In the rows, zero is written as 128.
Each path below is one point turned by a fixed rotation once a step. After each direction that follows a path, write how fast that rotation turns it, in degrees each step (0 if it stays still).
Each turn is a multiple of 5 degrees from 10 to 175, or 0.
Each row of a path follows its step; steps can be skipped.
path 1
step 0: [125 123 131 124 124 137 129 127 124 122 140 125 127 134 127 134 137 121
 136 122 134 133 120 134 129 125 134 134 129 130 124]
step 2: [133 125 132 127 126 130 124 116 124 128 135 120 126 128 130 130 133 123
 131 122 136 118 141 135 131 132 125 129 128 132 120]
step 4: [132 125 120 123 139 129 130 122 121 134 137 135 130 131 131 135 130 126
 130 127 128 119 138 133 122 123 121 127 122 127 135]
step 6: [120 131 121 115 129 127 126 132 126 130 136 132 128 121 121 135 144 123
 129 128 132 130 130 129 123 125 125 130 133 121 132]
step 7: [132 128 119 119 125 130 136 131 117 131 130 131 131 132 136 136 129 129
 125 138 126 127 136 131 126 125 125 130 126 117 135]
step 8: [128 132 125 122 112 127 125 130 129 124 131 122 134 127 125 130 135 129
 132 136 131 119 139 126 130 127 124 136 128 119 124]
step 9: [123 127 126 116 120 131 127 137 121 130 135 125 127 128 127 125 141 121
 126 131 123 131 128 129 124 137 137 135 131 124 132]
step 10: [135 127 123 122 122 131 129 132 121 128 141 128 133 137 135 133 121 128
 132 133 126 122 126 130 132 129 132 140 125 125 133]
step 11: [132 125 130 127 116 132 121 123 123 126 133 118 132 132 121 120 132 130
 132 132 125 123 135 122 123 133 126 140 123 132 127]
step 13: [135 126 128 122 131 136 131 121 115 126 140 126 130 134 128 133 122 135
 133 126 131 134 128 127 128 125 126 137 124 134 134]
step 15: [123 126 135 115 129 137 130 121 120 123 132 123 129 125 130 137 136 125
 129 121 134 133 134 132 125 129 135 122 131 132 129]
[127 128 126 126 128 127 128 127 128 127 131 131 124 129 131 129 127 126
 127 128 126 132 124 129 128 126 126 131 129 129 129] => 115
[126 132 131 125 126 126 126 125 128 127 126 126 126 127 130 128 131 128
 126 126 126 125 128 126 130 130 127 128 128 129 127] => 115
[125 126 129 129 128 131 124 126 127 127 127 127 125 130 128 130 125 130
 131 129 130 129 127 127 128 130 132 128 125 131 128] => 25
[133 123 128 128 128 129 128 126 127 127 131 129 127 126 127 125 128 128
 128 125 127 127 125 128 131 131 127 129 125 129 127] => 35
path 2
step 0: [126 128 128 126 131 128 123 133 126 139 128 134 131 128 125 133 142 128
 134 117 132 122 127 134 128 136 132 136 124 132 125]
step 1: [122 129 129 130 130 135 127 129 137 123 130 142 136 130 135 128 135 128
 128 128 133 120 124 127 130 137 132 119 134 129 123]
step 2: [121 129 132 129 127 135 127 123 127 135 126 125 143 135 128 121 136 140
 126 124 121 129 125 128 123 130 129 122 125 134 127]
step 4: [119 127 123 122 122 135 124 130 127 126 123 123 128 133 125 119 129 121
 130 130 120 137 136 127 124 118 132 125 121 126 125]
step 5: [124 125 129 130 126 123 128 126 125 131 133 126 117 135 132 127 132 127
 139 132 126 129 129 127 133 118 131 129 126 112 123]
step 6: [128 119 120 128 122 125 129 139 123 133 132 126 120 121 124 123 136 125
 125 128 127 121 134 125 126 122 136 125 133 127 123]
step 7: [133 123 115 132 129 125 126 120 128 128 133 121 126 123 132 130 135 128
 129 124 137 121 118 134 130 125 131 120 127 123 124]
step 8: [128 119 117 127 132 130 130 134 121 131 135 127 126 132 135 127 132 134
 121 129 133 125 126 132 124 136 130 127 126 136 139]
step 9: [129 130 124 121 123 133 129 119 128 121 133 127 134 127 136 127 127 133
 132 133 140 131 121 127 122 125 130 125 136 134 137]
step 13: [137 126 131 129 129 129 129 122 129 129 135 130 128 138 126 133 136 128
 126 121 117 119 124 121 135 128 134 135 134 126 122]
step 14: [138 115 131 130 129 126 131 131 131 127 130 136 131 131 126 122 121 129
 123 120 123 121 124 125 124 125 130 117 127 134 123]
[128 128 125 127 127 128 130 130 126 128 125 126 129 127 124 127 132 129
 127 128 125 130 129 127 127 129 130 131 127 132 128] => 170
[126 129 129 131 132 129 129 130 126 129 129 128 126 130 129 129 128 127
 127 129 128 126 130 127 134 129 131 131 129 129 131] => 145
path 3
step 0: [125 129 124 137 133 130 135 126 129 132 130 124 127 138 129 125 121 126
 124 138 126 133 123 130 122 125 134 121 124 137 128]
step 1: [131 126 128 137 133 133 125 134 121 125 136 122 118 128 129 124 121 128
 135 122 130 130 127 131 128 131 138 132 128 126 123]
step 3: [130 136 123 133 127 119 118 132 128 131 132 123 131 131 129 128 134 125
 132 130 125 142 129 125 127 130 120 127 126 124 133]
step 4: [132 125 129 136 127 124 122 115 127 129 126 130 129 131 125 122 122 119
 126 137 124 129 131 127 129 134 135 120 125 125 132]
step 5: [118 127 131 132 130 125 132 129 121 129 126 126 125 127 134 129 113 121
 133 122 127 132 130 120 129 131 129 124 126 124 119]
step 6: [128 134 134 137 122 129 131 135 129 128 132 134 132 129 117 129 129 130
 132 123 116 127 126 123 131 130 131 128 129 126 118]
step 8: [133 136 127 132 136 129 125 129 126 119 130 127 129 123 127 122 123 120
 130 132 127 129 135 125 136 125 135 124 135 131 138]
step 9: [125 131 126 131 134 127 128 129 128 126 131 130 126 131 134 135 110 128
 127 130 117 121 124 129 129 133 124 126 127 133 131]
step 11: [140 128 127 125 130 122 132 130 131 126 130 129 125 134 126 122 126 128
 127 135 123 138 121 128 125 130 139 132 121 131 123]
step 12: [126 136 119 134 131 134 126 130 129 133 128 118 124 132 131 123 125 118
 131 126 127 135 133 124 122 126 135 131 129 134 129]
step 13: [133 126 126 143 129 130 117 128 125 130 136 133 125 126 132 126 124 126
 128 123 119 126 128 131 125 136 127 131 130 124 128]
[127 129 128 129 130 131 128 124 128 127 131 128 126 129 129 126 128 122
 127 127 130 127 128 126 126 129 128 125 128 130 131] => 90
[129 124 127 130 128 127 130 127 128 127 128 126 129 131 125 124 130 129
 126 131 130 132 125 128 132 128 126 127 129 128 129] => 100
[131 127 128 129 130 131 130 131 127 132 128 129 130 128 125 125 128 128
 125 123 129 129 128 128 125 126 130 128 129 129 126] => 65
[128 130 127 131 127 132 127 129 131 132 129 126 127 132 126 132 129 130
 128 129 127 127 128 127 128 129 124 126 127 129 129] => 115
[129 129 130 127 131 128 132 130 128 127 130 129 127 130 129 128 127 130
 130 130 128 126 128 132 129 125 128 130 128 132 132] => 35
path 4
step 2: [129 128 130 132 129 135 132 132 130 128 128 125 131 132 119 131 137 138
 119 122 133 127 125 133 133 125 129 129 129 113 123]
step 4: [136 137 134 132 130 125 136 122 125 124 125 124 133 129 120 126 130 139
 125 123 123 124 127 132 134 127 140 128 135 130 126]
step 5: [128 125 127 135 127 122 124 130 132 124 129 129 123 139 123 129 133 138
 133 117 126 136 126 128 130 122 128 123 126 115 130]
step 7: [130 122 130 133 130 123 131 121 130 129 133 132 131 135 126 124 130 137
 119 116 129 124 125 138 129 135 139 127 126 123 128]
step 8: [136 126 134 125 121 122 126 129 122 119 124 139 122 135 125 130 129 132
 133 121 133 125 130 123 134 119 127 125 130 123 121]
step 9: [132 129 127 134 130 137 136 124 123 124 135 122 129 135 119 123 128 133
 123 123 126 118 125 129 137 127 126 122 130 123 134]
step 10: [130 120 129 132 126 127 133 139 134 123 127 127 127 135 125 131 133 135
 121 115 136 130 123 132 129 127 133 128 127 127 116]
step 11: [137 131 130 132 124 132 133 123 121 125 123 132 123 138 126 139 125 137
 127 126 127 123 136 132 134 120 135 129 131 129 132]
step 12: [131 132 129 130 127 124 131 125 132 123 132 121 130 133 120 124 138 133
 126 115 123 132 123 123 137 132 135 122 132 126 129]
step 13: [127 124 131 134 126 127 132 132 131 124 117 132 126 132 120 128 124 142
 128 120 127 129 125 132 126 115 123 127 128 122 127]
step 14: [136 131 132 124 133 133 133 126 127 123 133 130 127 145 128 124 130 137
 128 118 129 124 132 132 126 134 132 128 131 130 137]
[129 126 127 129 126 131 128 130 125 128 131 128 128 128 128 130 128 125
 125 130 132 124 127 128 132 128 128 128 127 127 124] => 45
[126 127 130 128 132 125 131 129 130 129 131 128 130 128 127 128 129 126
 124 129 126 128 127 127 128 130 129 128 133 125 128] => 140
[130 124 130 129 128 126 130 128 128 128 126 130 126 127 125 126 128 127
 129 130 129 130 127 124 128 126 127 131 130 132 126] => 155
[130 129 129 126 129 129 126 130 128 128 129 131 128 133 128 131 128 128
 128 131 129 130 131 126 127 126 126 132 128 124 130] => 130
[130 130 127 128 126 123 127 124 126 128 128 129 127 129 129 129 128 127
 131 130 128 127 131 128 129 129 134 128 130 128 126] => 100
path 5
step 0: [122 115 130 135 127 138 128 129 123 132 132 132 136 131 140 127 131 126
 122 129 129 131 135 126 124 124 124 127 137 130 127]
step 1: [117 121 136 129 135 127 124 134 125 126 123 134 128 132 121 136 124 136
 126 126 130 138 133 126 121 126 120 128 134 133 128]
step 2: [124 123 135 139 127 132 134 125 122 128 130 136 127 133 120 130 129 123
 126 117 134 130 136 133 119 133 136 126 129 128 124]
step 5: [123 122 134 128 126 131 136 127 128 129 124 131 127 135 129 135 131 130
 134 112 137 124 122 127 118 122 129 130 123 124 126]
step 6: [136 125 135 129 129 136 124 120 129 127 126 127 132 127 126 124 140 137
 129 115 133 124 136 124 121 128 122 129 128 132 132]
step 7: [124 119 134 132 135 129 121 128 125 126 134 119 127 126 143 137 132 130
 125 121 136 124 131 127 124 124 127 123 128 132 128]
step 8: [121 121 141 130 127 129 133 136 135 121 130 128 135 134 133 127 128 133
 133 126 134 131 133 122 118 123 123 132 131 126 127]
step 12: [122 126 133 119 132 128 129 126 116 127 117 129 126 138 124 130 126 136
 129 119 132 131 124 120 121 128 127 124 134 131 124]
step 13: [123 134 140 129 130 137 130 115 126 125 129 130 121 129 127 125 131 126
 129 113 135 127 131 130 125 131 134 128 128 133 127]
step 14: [130 125 137 129 126 128 128 121 124 129 132 129 132 127 137 130 134 135
 124 116 133 122 122 123 131 120 127 124 140 125 128]
step 15: [122 125 136 124 139 134 127 131 126 126 129 122 129 132 133 130 129 136
 133 120 136 128 131 116 130 137 125 134 134 127 131]
[126 126 127 126 129 130 123 130 129 125 131 130 129 128 131 129 129 126
 129 128 126 129 125 125 128 129 129 127 130 126 126] => 100
[128 127 129 131 128 127 129 132 126 125 129 129 128 128 125 130 127 128
 127 132 128 129 131 132 128 130 127 127 131 125 125] => 45
[124 126 127 129 126 128 131 132 129 127 127 126 126 131 129 127 127 132
 126 129 128 130 125 125 130 130 127 130 126 129 130] => 100
[130 129 131 129 128 130 130 128 131 129 131 129 127 130 130 129 126 125
 127 129 133 130 126 130 127 128 132 130 125 128 125] => 130
[130 128 128 128 129 129 129 128 129 129 127 130 125 126 127 132 131 131
 130 124 130 126 127 128 132 131 128 130 129 123 129] => 35
[125 128 130 124 130 127 130 128 126 129 126 128 131 126 129 130 128 127
 130 132 128 131 127 127 125 128 129 130 128 125 131] => 100
[125 131 128 131 128 131 128 127 131 129 128 127 128 125 126 126 129 126
 126 129 129 127 131 124 126 132 129 130 129 127 128] => 160
path 6
step 1: [132 126 122 123 129 131 125 128 125 127 123 133 115 128 128 137 131 131
 121 127 129 132 138 129 132 136 129 127 139 124 133]
step 3: [133 114 132 122 129 128 123 129 129 132 123 125 117 138 128 132 124 121
 124 127 127 128 135 130 125 129 133 123 131 133 130]
step 4: [129 129 128 123 133 129 129 120 125 126 117 127 123 129 119 134 135 131
 123 132 131 135 120 125 130 136 129 120 134 129 132]
step 5: [132 127 126 128 126 124 124 127 132 129 130 120 115 128 134 136 128 128
 124 116 127 130 124 135 122 130 128 121 136 130 127]
step 7: [122 127 127 123 136 124 128 118 128 127 128 127 114 131 131 125 129 129
 120 129 132 128 124 128 124 125 132 125 138 133 135]
step 8: [130 134 124 134 124 127 125 121 123 128 134 124 125 129 124 136 125 128
 124 130 129 134 118 133 119 133 130 117 125 134 127]
step 9: [122 126 116 123 125 127 124 128 128 136 129 126 118 133 129 129 121 135
 123 122 126 124 129 126 127 124 128 122 127 134 138]
step 10: [125 124 119 128 128 131 134 117 122 124 134 133 122 127 126 130 122 134
 121 137 132 134 122 129 123 129 132 126 132 122 127]
step 12: [130 129 117 126 122 133 123 128 119 131 129 133 124 133 121 134 122 130
 121 135 129 133 136 126 129 135 132 124 127 131 132]
step 13: [126 127 120 128 136 130 130 130 124 127 128 126 124 122 132 129 122 138
 117 125 129 129 128 122 127 128 126 119 138 120 129]
step 14: [135 116 128 134 128 131 125 128 124 128 131 131 125 132 131 138 118 124
 125 133 126 131 134 132 120 133 131 120 129 122 125]
[129 131 131 127 129 127 126 129 125 127 128 125 128 129 126 124 128 125
 124 130 130 129 129 126 128 129 130 128 128 133 126] => 90
[125 125 129 127 124 128 125 128 128 132 128 128 129 126 129 128 127 125
 129 130 122 129 129 126 127 129 126 126 129 131 128] => 125
[127 129 128 126 127 129 128 124 127 125 128 129 128 125 128 124 130 129
 125 130 127 127 127 129 129 129 125 128 133 126 127] => 125
[128 129 128 129 125 131 128 125 128 127 127 127 133 129 124 130 128 128
 127 130 128 132 127 128 126 129 130 129 125 125 128] => 170
path 7
step 1: [129 132 125 135 126 131 131 133 128 122 131 119 128 125 123 131 124 117
 141 128 120 130 128 125 129 127 120 137 137 128 123]
step 3: [133 128 135 123 128 126 133 128 131 123 142 128 134 122 133 123 125 129
 133 128 124 134 132 130 122 133 132 123 126 136 116]
step 4: [128 125 132 138 123 136 124 137 128 131 119 134 124 134 129 126 130 126
 135 131 124 131 127 134 120 134 128 142 129 123 126]
step 5: [120 134 120 121 125 132 134 135 134 129 131 122 127 123 139 123 122 125
 126 134 132 134 128 128 131 121 116 126 124 126 129]
step 6: [127 123 131 131 128 128 129 130 130 121 131 128 131 127 125 142 122 120
 132 127 132 124 121 131 125 133 128 133 128 145 123]
step 7: [131 130 138 124 131 130 126 130 126 118 124 128 117 123 132 120 130 128
 127 132 120 134 133 138 125 122 131 134 123 128 134]
step 8: [126 138 130 134 121 134 129 138 127 130 141 127 133 125 126 126 130 126
 135 122 128 131 135 126 128 132 117 129 133 127 121]
step 10: [135 121 130 118 126 126 128 134 132 133 133 123 124 119 137 125 123 132
 137 131 122 133 125 131 131 124 126 131 124 138 121]
step 11: [128 131 132 139 128 135 132 136 125 121 126 129 124 135 131 127 128 115
 133 123 129 127 125 130 128 139 125 136 119 127 130]
step 13: [124 125 129 131 122 127 127 138 124 131 132 133 130 127 123 130 129 126
 129 126 126 129 130 134 119 128 126 124 126 149 123]
step 15: [129 130 133 126 123 136 122 140 133 132 134 121 136 128 131 129 125 131
 131 125 130 125 124 138 135 129 115 132 128 125 123]
[128 129 127 130 129 125 124 127 127 130 134 127 131 130 128 129 129 128
 128 129 125 128 124 128 127 129 126 131 128 130 129] => 155
[128 131 126 131 127 129 128 129 128 127 125 128 129 125 129 123 130 128
 130 128 126 126 129 124 131 129 127 132 128 128 130] => 110
[126 128 130 129 130 127 134 126 125 128 130 129 130 129 129 128 130 124
 131 128 129 126 128 125 127 130 127 127 128 129 125] => 140
[128 126 129 129 126 130 124 129 126 130 126 129 127 128 127 131 132 128
 129 125 132 127 127 128 129 130 126 130 129 130 125] => 160
path 8
step 0: [135 127 131 132 120 126 128 125 134 120 130 133 139 124 132 125 128 126
 121 122 131 130 124 134 136 137 132 132 130 120 132]
step 2: [125 131 129 122 132 119 134 126 126 122 122 127 126 131 123 126 120 119
 133 139 127 131 131 128 138 132 123 132 133 126 136]
step 3: [125 137 119 122 129 132 140 130 133 132 128 133 131 126 135 125 132 134
 133 134 129 131 129 124 125 127 134 118 121 131 126]
step 4: [133 117 126 132 123 130 127 118 128 126 124 133 136 125 125 123 125 129
 130 123 136 122 123 126 139 137 134 130 126 127 130]
step 5: [124 136 125 127 129 130 123 130 131 135 137 126 125 128 115 126 128 135
 127 124 130 132 133 128 122 137 131 134 134 130 119]
step 6: [119 129 132 127 125 125 131 130 126 122 123 123 119 132 120 128 120 116
 128 133 132 128 130 137 135 130 133 127 123 125 135]
step 8: [122 119 125 134 125 126 128 117 133 123 126 129 135 132 132 119 130 131
 124 126 124 119 122 131 134 135 131 129 128 120 131]
step 9: [128 136 122 130 131 128 120 132 136 135 142 135 130 125 122 131 123 127
 122 128 125 135 131 125 131 136 125 131 130 125 124]
step 10: [121 128 132 122 121 119 135 126 122 132 121 132 127 130 116 132 125 124
 127 137 132 130 125 136 129 129 125 124 128 122 135]
step 11: [128 137 130 123 137 127 138 133 134 132 123 132 134 123 132 119 128 129
 134 130 132 128 132 118 126 127 132 136 123 131 130]
step 13: [128 131 120 131 127 133 118 132 129 138 137 132 130 124 118 127 120 127
 131 127 124 125 134 128 132 134 134 131 128 137 128]
[128 128 129 129 130 129 130 129 126 129 127 125 125 126 127 123 125 126
 128 131 128 132 126 128 125 127 126 128 128 126 130] => 85
[127 124 132 129 125 128 130 128 129 126 129 128 127 129 126 126 127 129
 126 131 128 126 127 128 134 126 127 129 128 130 128] => 170
[129 128 129 127 127 129 133 132 128 128 124 131 128 128 131 130 129 130
 127 128 128 129 130 132 128 129 128 127 125 130 131] => 95
